In the data rows, the value 128 means zero.
Each row of this table is followed by its label. One hidden rule gives the labels. It looks at one to three of the table's principal directions, none of them among the few with the most spread.
array([100, 123, 124, 143, 171, 067, 182, 055, 058, 155, 140, 093, 142, 131, 160, 104, 143, 164, 152, 105, 090, 061,
       187, 101, 106, 101, 137, 121, 099, 118, 132, 129, 138]) kite
array([112, 085, 129, 136, 139, 176, 139, 105, 143, 136, 178, 065, 154, 130, 137, 091, 150, 089, 096, 120, 128, 157,
       142, 154, 110, 129, 160, 157, 137, 140, 159, 208, 123]) kite
array([109, 129, 110, 113, 088, 115, 088, 147, 119, 101, 110, 161, 157, 128, 143, 105, 102, 131, 119, 126, 179, 110,
       123, 085, 125, 094, 135, 120, 126, 129, 121, 133, 111]) soap
array([138, 141, 183, 124, 139, 137, 168, 107, 157, 142, 143, 129, 139, 178, 134, 050, 112, 131, 095, 116, 090, 148,
       095, 143, 098, 085, 192, 143, 122, 130, 146, 193, 124]) gate
array([159, 123, 108, 116, 090, 089, 098, 149, 105, 076, 114, 176, 073, 128, 136, 101, 105, 160, 100, 112, 154, 109,
       120, 105, 140, 137, 130, 107, 098, 139, 105, 077, 123]) dust
array([117, 122, 125, 140, 133, 104, 166, 091, 084, 105, 161, 089, 105, 140, 155, 097, 122, 144, 097, 148, 108, 111,
       179, 132, 124, 147, 149, 131, 109, 154, 125, 116, 111]) soap
array([107, 145, 128, 127, 130, 122, 129, 133, 133, 143, 112, 143, 139, 125, 130, 143, 136, 128, 155, 140, 125, 130,
       122, 111, 127, 126, 121, 131, 151, 121, 131, 116, 127]) kite
array([147, 116, 099, 125, 154, 147, 108, 146, 144, 143, 128, 161, 111, 095, 062, 164, 142, 152, 146, 104, 123, 160,
       119, 139, 148, 143, 104, 111, 147, 105, 099, 096, 148]) dust
array([104, 125, 104, 120, 138, 124, 107, 129, 129, 137, 110, 157, 160, 107, 134, 109, 126, 129, 129, 108, 156, 097,
       129, 105, 114, 093, 126, 122, 140, 108, 115, 143, 128]) soap
array([144, 135, 158, 119, 117, 139, 133, 127, 143, 135, 124, 123, 146, 162, 110, 139, 116, 128, 132, 141, 111, 152,
       109, 136, 127, 126, 144, 143, 131, 130, 147, 145, 131]) kite
array([117, 127, 108, 124, 093, 082, 102, 138, 099, 089, 097, 142, 113, 137, 160, 140, 120, 132, 147, 129, 166, 066,
       153, 091, 137, 124, 089, 116, 110, 123, 120, 089, 113]) dust
array([141, 130, 109, 118, 144, 144, 095, 153, 149, 138, 111, 175, 150, 091, 090, 138, 116, 134, 125, 116, 142, 143,
       110, 130, 133, 117, 121, 116, 142, 109, 102, 116, 153]) gate
array([103, 082, 106, 128, 160, 176, 111, 117, 134, 170, 160, 089, 203, 103, 098, 134, 151, 104, 144, 085, 158, 131,
       141, 131, 114, 087, 125, 124, 151, 094, 140, 220, 131]) kite
array([118, 138, 154, 120, 074, 090, 121, 132, 127, 122, 091, 156, 109, 177, 166, 110, 112, 139, 152, 120, 133, 098,
       104, 088, 124, 100, 119, 132, 121, 127, 140, 123, 109]) soap
array([138, 107, 132, 151, 160, 103, 181, 086, 088, 106, 183, 069, 076, 137, 145, 103, 147, 141, 100, 137, 084, 114,
       192, 152, 126, 171, 147, 134, 102, 146, 132, 112, 127]) soap
array([131, 136, 139, 124, 114, 138, 124, 128, 155, 157, 093, 143, 125, 138, 127, 160, 135, 126, 153, 122, 115, 132,
       095, 131, 132, 128, 105, 143, 133, 123, 134, 117, 135]) soap
array([075, 082, 084, 125, 142, 154, 108, 102, 107, 160, 150, 115, 194, 096, 123, 084, 118, 130, 118, 092, 163, 118,
       158, 111, 111, 073, 131, 116, 154, 114, 113, 202, 121]) bell
array([153, 178, 169, 108, 067, 115, 095, 172, 156, 090, 070, 172, 143, 155, 174, 133, 076, 101, 099, 173, 161, 102,
       082, 117, 122, 121, 139, 144, 109, 146, 137, 109, 120]) kite
array([084, 126, 132, 135, 125, 114, 160, 101, 102, 092, 162, 083, 138, 162, 172, 068, 119, 117, 096, 160, 137, 098,
       182, 121, 110, 117, 157, 137, 131, 146, 137, 163, 084]) soap
array([140, 136, 132, 135, 140, 177, 108, 172, 174, 122, 137, 115, 146, 095, 116, 165, 144, 072, 121, 151, 151, 162,
       110, 161, 135, 153, 117, 135, 142, 128, 135, 141, 138]) bell
array([104, 196, 150, 113, 072, 113, 105, 177, 168, 085, 067, 194, 140, 171, 145, 136, 087, 122, 136, 185, 163, 112,
       098, 095, 136, 101, 115, 133, 147, 129, 108, 084, 086]) dust
array([134, 102, 076, 126, 116, 114, 098, 157, 109, 082, 138, 155, 045, 106, 116, 148, 139, 153, 112, 128, 158, 100,
       163, 123, 151, 187, 095, 108, 152, 120, 092, 059, 098]) kite
array([086, 124, 140, 110, 090, 184, 083, 155, 194, 155, 094, 144, 208, 140, 153, 101, 113, 070, 128, 117, 187, 131,
       072, 117, 104, 058, 126, 149, 165, 114, 148, 228, 106]) dust
array([143, 081, 087, 122, 115, 134, 092, 140, 113, 114, 145, 142, 086, 102, 116, 124, 134, 146, 105, 090, 158, 119,
       136, 124, 136, 150, 119, 114, 134, 121, 110, 119, 119]) gate
array([124, 167, 146, 114, 135, 130, 117, 153, 163, 124, 101, 168, 174, 134, 126, 115, 125, 110, 135, 140, 141, 134,
       091, 110, 112, 095, 156, 137, 139, 114, 140, 143, 135]) kite
array([124, 129, 119, 137, 158, 148, 132, 140, 147, 134, 145, 128, 124, 105, 101, 143, 150, 121, 136, 135, 119, 156,
       133, 142, 135, 146, 124, 127, 151, 119, 121, 119, 135]) kite
array([095, 132, 130, 124, 143, 228, 101, 150, 190, 169, 134, 084, 255, 095, 108, 150, 135, 041, 135, 149, 170, 200,
       089, 159, 118, 089, 134, 149, 159, 131, 160, 238, 142]) dust
array([110, 122, 113, 134, 129, 110, 144, 111, 103, 107, 144, 112, 102, 128, 160, 097, 135, 132, 107, 134, 131, 104,
       157, 122, 121, 141, 138, 129, 124, 142, 126, 121, 108]) dust
array([120, 163, 132, 133, 112, 075, 149, 125, 098, 096, 107, 142, 083, 147, 161, 133, 115, 151, 133, 164, 117, 088,
       152, 111, 137, 150, 114, 121, 116, 143, 112, 058, 108]) bell
array([141, 133, 117, 141, 141, 092, 150, 116, 092, 089, 139, 104, 080, 127, 142, 154, 136, 139, 119, 158, 114, 090,
       183, 139, 141, 181, 111, 126, 106, 139, 116, 062, 123]) soap
array([135, 080, 094, 137, 146, 120, 134, 101, 094, 130, 159, 105, 085, 110, 119, 119, 147, 153, 118, 089, 120, 110,
       166, 137, 134, 148, 114, 115, 118, 123, 113, 121, 129]) dust
array([147, 155, 147, 121, 141, 126, 129, 131, 143, 147, 099, 148, 154, 128, 114, 152, 118, 129, 142, 132, 113, 129,
       103, 134, 126, 116, 127, 130, 119, 119, 129, 120, 153]) gate
array([111, 085, 096, 126, 104, 128, 092, 137, 109, 138, 131, 131, 118, 115, 124, 141, 133, 138, 149, 090, 164, 106,
       139, 104, 136, 118, 092, 109, 145, 108, 117, 140, 112]) gate
array([115, 136, 130, 129, 156, 156, 137, 122, 150, 159, 133, 127, 170, 116, 099, 121, 136, 121, 143, 126, 112, 175,
       110, 138, 124, 106, 141, 131, 143, 124, 132, 157, 148]) dust
array([120, 112, 131, 132, 134, 121, 137, 119, 116, 117, 152, 111, 124, 141, 139, 102, 129, 129, 114, 120, 133, 103,
       154, 124, 117, 119, 141, 126, 130, 119, 130, 152, 110]) kite
array([149, 101, 109, 149, 133, 070, 158, 096, 054, 097, 153, 076, 041, 129, 152, 167, 151, 155, 136, 134, 102, 073,
       204, 134, 149, 202, 090, 116, 091, 141, 124, 053, 125]) soap
array([101, 130, 129, 147, 201, 150, 180, 071, 133, 212, 130, 075, 175, 103, 121, 149, 175, 113, 176, 105, 076, 138,
       131, 157, 115, 108, 112, 138, 127, 116, 146, 169, 164]) dust
array([118, 142, 143, 134, 121, 134, 141, 135, 143, 117, 137, 122, 119, 140, 142, 116, 133, 114, 120, 156, 118, 149,
       125, 131, 126, 142, 144, 143, 140, 143, 139, 127, 118]) kite
array([145, 138, 159, 124, 094, 114, 126, 140, 148, 107, 111, 154, 095, 160, 153, 104, 105, 129, 105, 140, 118, 121,
       110, 126, 125, 133, 139, 144, 123, 137, 129, 110, 121]) kite
array([146, 107, 118, 126, 149, 159, 108, 135, 142, 156, 136, 125, 155, 097, 096, 152, 138, 118, 131, 101, 134, 146,
       114, 143, 128, 124, 124, 125, 131, 111, 129, 153, 154]) kite
array([142, 145, 159, 148, 166, 129, 184, 112, 140, 120, 159, 088, 094, 140, 140, 107, 153, 110, 113, 151, 077, 152,
       138, 167, 123, 161, 152, 142, 114, 146, 145, 127, 136]) dust
array([153, 159, 175, 126, 134, 184, 136, 149, 204, 159, 114, 127, 152, 135, 117, 144, 139, 082, 127, 143, 103, 196,
       053, 169, 122, 131, 149, 160, 135, 138, 160, 162, 152]) soap
array([111, 151, 137, 127, 141, 168, 125, 143, 174, 151, 115, 136, 169, 117, 119, 129, 129, 096, 133, 146, 130, 166,
       096, 145, 123, 113, 130, 139, 154, 128, 132, 156, 135]) bell
array([154, 148, 177, 142, 180, 137, 195, 080, 133, 159, 158, 080, 149, 134, 149, 086, 141, 113, 095, 126, 064, 152,
       112, 168, 098, 121, 195, 152, 086, 151, 163, 175, 162]) bell
array([099, 113, 123, 122, 076, 125, 106, 134, 134, 111, 110, 137, 115, 158, 157, 116, 113, 124, 126, 133, 157, 102,
       134, 107, 129, 119, 107, 139, 146, 130, 125, 132, 090]) soap
array([143, 128, 135, 129, 159, 155, 135, 113, 139, 175, 126, 115, 162, 099, 112, 152, 137, 117, 133, 122, 101, 156,
       108, 154, 121, 134, 136, 141, 127, 128, 141, 146, 168]) kite
array([176, 133, 121, 126, 152, 159, 106, 156, 169, 130, 122, 160, 116, 086, 083, 163, 138, 122, 113, 128, 114, 176,
       097, 160, 142, 165, 130, 137, 124, 127, 116, 089, 172]) kite
array([136, 127, 107, 127, 162, 151, 122, 135, 148, 129, 135, 139, 138, 107, 082, 137, 141, 133, 128, 115, 130, 149,
       126, 145, 135, 124, 124, 119, 133, 113, 109, 125, 139]) dust
array([153, 116, 100, 148, 193, 072, 188, 084, 057, 103, 181, 104, 034, 100, 126, 096, 162, 179, 106, 124, 065, 124,
       191, 146, 133, 200, 152, 108, 101, 148, 115, 058, 151]) gate
array([085, 147, 128, 101, 072, 158, 073, 164, 163, 105, 091, 166, 214, 142, 152, 091, 069, 092, 095, 165, 201, 124,
       103, 102, 113, 070, 143, 140, 160, 135, 124, 181, 095]) kite
array([138, 111, 114, 136, 162, 110, 144, 100, 106, 144, 137, 121, 108, 110, 124, 135, 147, 150, 131, 103, 103, 101,
       155, 132, 124, 141, 123, 126, 116, 115, 119, 107, 146]) kite
array([128, 106, 093, 129, 128, 160, 091, 149, 148, 145, 117, 144, 121, 085, 103, 174, 137, 121, 136, 115, 150, 135,
       125, 140, 145, 147, 084, 124, 150, 115, 104, 108, 136]) dust
array([135, 121, 134, 130, 172, 148, 147, 104, 139, 166, 143, 114, 160, 108, 124, 094, 149, 117, 120, 096, 105, 152,
       105, 145, 106, 107, 163, 136, 119, 125, 148, 181, 161]) soap
array([167, 166, 174, 121, 102, 103, 123, 172, 149, 090, 106, 159, 099, 168, 128, 137, 113, 123, 138, 149, 128, 129,
       094, 122, 136, 135, 132, 121, 114, 124, 139, 102, 124]) dust
array([135, 126, 137, 119, 132, 151, 119, 141, 163, 177, 108, 156, 130, 136, 076, 163, 145, 141, 181, 099, 108, 171,
       080, 129, 138, 116, 108, 124, 160, 100, 133, 137, 142]) kite
array([120, 120, 121, 130, 149, 102, 144, 114, 093, 136, 145, 125, 120, 134, 111, 121, 133, 161, 151, 105, 121, 106,
       153, 112, 127, 112, 124, 099, 132, 107, 117, 131, 118]) gate
array([124, 147, 147, 110, 088, 136, 113, 139, 142, 123, 104, 150, 164, 171, 105, 126, 085, 138, 137, 144, 141, 152,
       101, 117, 136, 089, 129, 124, 133, 132, 124, 144, 112]) dust
array([156, 133, 097, 122, 114, 092, 103, 145, 103, 105, 098, 175, 066, 099, 129, 170, 121, 162, 123, 136, 132, 097,
       137, 118, 148, 182, 098, 117, 122, 132, 098, 029, 137]) kite
array([142, 131, 153, 134, 112, 122, 138, 141, 133, 098, 143, 110, 092, 156, 146, 130, 128, 115, 113, 150, 125, 118,
       138, 138, 129, 155, 132, 136, 126, 135, 139, 121, 107]) kite
array([117, 091, 100, 141, 168, 153, 140, 112, 110, 109, 187, 064, 139, 095, 138, 092, 153, 093, 091, 129, 141, 138,
       174, 158, 118, 150, 147, 128, 126, 143, 141, 178, 131]) dust
array([135, 134, 147, 138, 144, 133, 157, 103, 133, 153, 138, 123, 129, 135, 117, 120, 123, 147, 120, 120, 090, 141,
       127, 141, 125, 115, 144, 135, 114, 130, 118, 127, 137]) dust
array([146, 131, 140, 122, 161, 166, 121, 144, 177, 158, 130, 160, 156, 115, 079, 119, 132, 126, 126, 103, 115, 172,
       087, 146, 120, 103, 150, 130, 146, 104, 123, 159, 153]) kite
array([141, 164, 183, 121, 146, 148, 146, 138, 190, 155, 104, 150, 158, 167, 107, 118, 124, 113, 144, 131, 097, 153,
       077, 147, 113, 092, 145, 143, 141, 107, 143, 165, 140]) soap
array([126, 117, 099, 137, 124, 068, 145, 096, 056, 115, 128, 112, 075, 129, 140, 163, 139, 174, 154, 122, 115, 074,
       182, 104, 145, 160, 094, 109, 102, 131, 113, 057, 119]) soap
array([136, 107, 137, 114, 101, 155, 100, 141, 155, 166, 108, 144, 139, 136, 115, 128, 124, 121, 150, 089, 138, 156,
       072, 127, 128, 102, 115, 126, 142, 117, 144, 176, 137]) bell
array([133, 101, 109, 133, 123, 098, 127, 109, 093, 109, 145, 132, 098, 120, 138, 103, 126, 157, 108, 111, 123, 108,
       161, 110, 129, 138, 137, 126, 108, 134, 117, 100, 133]) kite
array([172, 170, 167, 127, 135, 134, 136, 162, 172, 112, 116, 159, 106, 141, 102, 147, 120, 124, 121, 156, 101, 165,
       092, 153, 138, 150, 141, 135, 123, 130, 125, 091, 145]) soap
array([084, 135, 142, 133, 057, 095, 130, 132, 086, 088, 128, 091, 118, 178, 188, 136, 102, 118, 141, 179, 160, 087,
       169, 093, 136, 133, 104, 127, 133, 153, 141, 121, 067]) gate
array([138, 111, 110, 126, 105, 142, 100, 167, 128, 081, 154, 123, 096, 118, 124, 135, 129, 111, 102, 147, 166, 142,
       139, 133, 142, 169, 125, 120, 142, 139, 126, 118, 106]) kite
array([120, 149, 137, 132, 140, 148, 139, 128, 151, 145, 117, 116, 147, 112, 143, 141, 142, 096, 133, 153, 114, 156,
       108, 146, 124, 144, 132, 149, 134, 144, 147, 132, 145]) soap
array([150, 134, 129, 129, 130, 110, 126, 148, 129, 141, 107, 155, 068, 124, 106, 177, 139, 150, 168, 124, 106, 128,
       117, 134, 150, 166, 083, 109, 145, 112, 115, 071, 137]) gate
array([137, 130, 138, 115, 086, 100, 101, 150, 132, 113, 091, 165, 112, 158, 138, 128, 115, 137, 153, 111, 148, 104,
       102, 097, 133, 107, 106, 119, 121, 115, 131, 117, 121]) dust
Here are more rows. What is the label of each one?
array([095, 112, 091, 124, 125, 145, 096, 144, 114, 097, 146, 113, 174, 101, 142, 106, 119, 100, 101, 135, 196, 103,
       159, 116, 120, 107, 130, 115, 139, 127, 120, 169, 102]) bell
array([170, 133, 157, 122, 161, 179, 109, 149, 201, 161, 118, 153, 179, 098, 108, 119, 133, 088, 101, 104, 119, 166,
       066, 160, 106, 106, 164, 156, 122, 112, 144, 176, 182]) kite
array([101, 148, 138, 122, 112, 132, 118, 141, 140, 113, 117, 138, 173, 149, 132, 121, 101, 118, 126, 154, 155, 113,
       136, 111, 122, 092, 131, 129, 142, 121, 120, 146, 103]) soap
array([151, 112, 111, 148, 177, 084, 173, 080, 053, 117, 171, 083, 093, 113, 111, 141, 134, 174, 122, 124, 087, 097,
       207, 142, 140, 162, 124, 104, 086, 132, 106, 079, 145]) bell
array([133, 091, 097, 135, 132, 128, 117, 123, 111, 145, 132, 114, 087, 094, 139, 145, 158, 126, 140, 094, 132, 117,
       132, 134, 135, 158, 095, 119, 128, 126, 131, 120, 139]) bell
array([112, 130, 130, 117, 098, 169, 101, 149, 170, 142, 111, 144, 154, 131, 123, 135, 121, 106, 128, 137, 148, 165,
       088, 128, 129, 117, 127, 146, 158, 133, 135, 152, 118]) kite
array([120, 132, 125, 134, 132, 133, 132, 127, 139, 134, 124, 132, 121, 122, 132, 135, 132, 128, 125, 127, 127, 115,
       132, 132, 128, 127, 118, 132, 131, 123, 115, 116, 120]) dust
array([127, 175, 161, 133, 209, 179, 167, 117, 189, 180, 124, 111, 207, 096, 127, 120, 158, 070, 122, 150, 089, 175,
       085, 176, 095, 116, 175, 162, 138, 129, 162, 184, 176]) kite
array([141, 114, 117, 129, 132, 108, 132, 117, 097, 137, 132, 125, 098, 121, 117, 152, 136, 154, 145, 118, 110, 124,
       141, 124, 137, 155, 115, 119, 127, 126, 127, 098, 139]) kite
array([180, 119, 130, 131, 140, 162, 115, 160, 160, 123, 136, 129, 085, 102, 101, 159, 136, 109, 107, 129, 121, 164,
       105, 179, 145, 180, 114, 126, 128, 132, 123, 110, 150]) bell
array([129, 117, 119, 112, 104, 191, 073, 165, 170, 104, 133, 136, 200, 114, 108, 111, 089, 087, 076, 138, 192, 156,
       109, 143, 125, 093, 144, 133, 136, 132, 118, 188, 120]) dust
array([103, 153, 149, 114, 082, 058, 133, 127, 088, 089, 102, 154, 120, 192, 173, 085, 093, 156, 140, 140, 148, 061,
       142, 069, 116, 089, 137, 112, 122, 124, 132, 122, 083]) kite
array([101, 153, 128, 108, 071, 122, 075, 177, 148, 092, 082, 173, 167, 150, 149, 130, 094, 107, 138, 147, 202, 092,
       106, 085, 127, 083, 109, 120, 144, 115, 122, 137, 090]) dust
array([181, 136, 133, 132, 164, 127, 145, 136, 132, 129, 135, 137, 080, 118, 072, 163, 135, 153, 137, 128, 083, 166,
       123, 168, 152, 172, 113, 110, 119, 125, 111, 078, 160]) bell
array([138, 133, 119, 128, 114, 114, 130, 138, 115, 082, 138, 120, 076, 123, 159, 141, 139, 118, 095, 177, 126, 124,
       150, 134, 132, 205, 142, 150, 134, 158, 140, 073, 116]) kite
array([111, 105, 075, 132, 146, 143, 114, 117, 106, 124, 147, 115, 140, 080, 112, 136, 138, 131, 116, 126, 147, 138,
       161, 132, 138, 144, 118, 121, 131, 137, 108, 115, 135]) dust
array([113, 152, 155, 120, 090, 127, 106, 154, 146, 130, 093, 143, 169, 155, 145, 145, 102, 108, 152, 141, 160, 105,
       105, 105, 126, 086, 110, 126, 134, 116, 134, 149, 109]) bell
array([158, 105, 105, 129, 142, 106, 124, 123, 104, 142, 128, 142, 077, 105, 104, 153, 154, 162, 153, 084, 111, 127,
       123, 123, 142, 154, 108, 109, 114, 116, 122, 088, 153]) soap
array([142, 153, 151, 132, 147, 119, 152, 116, 135, 160, 109, 129, 127, 129, 131, 153, 143, 130, 155, 123, 095, 128,
       103, 135, 125, 129, 126, 133, 114, 124, 140, 115, 149]) gate
array([118, 104, 092, 135, 135, 136, 109, 122, 109, 127, 134, 113, 139, 087, 136, 142, 123, 121, 110, 122, 156, 095,
       164, 134, 132, 133, 102, 121, 122, 127, 104, 123, 129]) bell
array([131, 126, 149, 144, 153, 140, 170, 095, 119, 149, 162, 079, 132, 127, 138, 120, 137, 120, 111, 144, 084, 153,
       144, 155, 119, 148, 156, 147, 119, 149, 146, 145, 142]) kite
array([113, 129, 143, 110, 064, 123, 090, 159, 154, 124, 082, 169, 133, 179, 133, 122, 100, 130, 160, 107, 170, 105,
       088, 094, 132, 072, 094, 117, 142, 105, 124, 153, 092]) dust
array([150, 134, 118, 142, 146, 106, 143, 144, 109, 082, 156, 123, 069, 119, 111, 127, 134, 142, 121, 142, 119, 139,
       158, 142, 150, 167, 117, 101, 112, 137, 106, 077, 128]) dust
array([096, 119, 120, 109, 079, 185, 069, 179, 179, 116, 121, 151, 175, 125, 140, 098, 109, 079, 103, 133, 204, 155,
       083, 116, 118, 093, 139, 136, 171, 130, 137, 199, 093]) gate
array([164, 168, 178, 118, 093, 158, 108, 166, 193, 167, 075, 178, 140, 147, 096, 189, 105, 125, 158, 137, 108, 176,
       045, 138, 143, 118, 112, 141, 135, 122, 129, 107, 147]) gate
array([121, 144, 155, 141, 127, 090, 172, 096, 096, 118, 135, 083, 119, 164, 165, 129, 134, 129, 141, 148, 102, 095,
       159, 123, 123, 133, 132, 135, 099, 141, 149, 120, 116]) soap
array([125, 143, 153, 129, 146, 131, 156, 116, 137, 149, 132, 122, 143, 147, 121, 101, 133, 129, 142, 116, 106, 149,
       104, 133, 118, 098, 148, 123, 126, 124, 141, 165, 132]) bell
array([123, 121, 118, 114, 097, 122, 107, 145, 122, 096, 130, 150, 111, 137, 146, 096, 111, 132, 097, 137, 156, 121,
       125, 112, 123, 135, 148, 128, 144, 138, 127, 129, 103]) kite
array([121, 103, 115, 111, 087, 173, 062, 184, 161, 122, 127, 154, 162, 128, 083, 139, 110, 112, 142, 109, 191, 164,
       097, 113, 143, 094, 107, 108, 163, 106, 120, 175, 110]) dust
array([141, 118, 153, 119, 072, 106, 116, 133, 110, 119, 121, 143, 110, 177, 131, 113, 089, 158, 130, 107, 140, 111,
       114, 103, 134, 096, 125, 111, 113, 126, 123, 139, 102]) bell
array([137, 084, 079, 137, 134, 090, 122, 100, 074, 121, 138, 122, 070, 093, 137, 148, 150, 164, 128, 101, 119, 088,
       179, 115, 140, 175, 101, 124, 109, 130, 111, 064, 143]) kite
array([170, 114, 136, 135, 142, 147, 121, 142, 139, 139, 148, 123, 119, 106, 095, 145, 139, 125, 129, 100, 119, 166,
       106, 148, 138, 135, 130, 117, 108, 123, 130, 134, 158]) dust
array([131, 134, 144, 123, 177, 211, 121, 124, 204, 232, 110, 136, 225, 085, 080, 149, 152, 092, 156, 087, 105, 205,
       044, 161, 111, 077, 142, 149, 147, 106, 150, 210, 187]) soap
array([110, 146, 144, 140, 154, 119, 169, 102, 128, 124, 141, 103, 139, 136, 159, 084, 137, 113, 113, 148, 102, 128,
       143, 136, 110, 122, 158, 144, 118, 144, 141, 143, 131]) dust
array([159, 116, 111, 131, 141, 116, 131, 132, 118, 111, 136, 140, 069, 129, 079, 151, 134, 165, 138, 117, 107, 140,
       146, 145, 156, 161, 099, 106, 123, 119, 099, 073, 135]) dust
array([147, 133, 149, 109, 107, 153, 110, 153, 165, 133, 118, 157, 131, 150, 106, 119, 119, 124, 124, 122, 131, 169,
       072, 132, 125, 120, 151, 135, 147, 125, 144, 155, 127]) kite
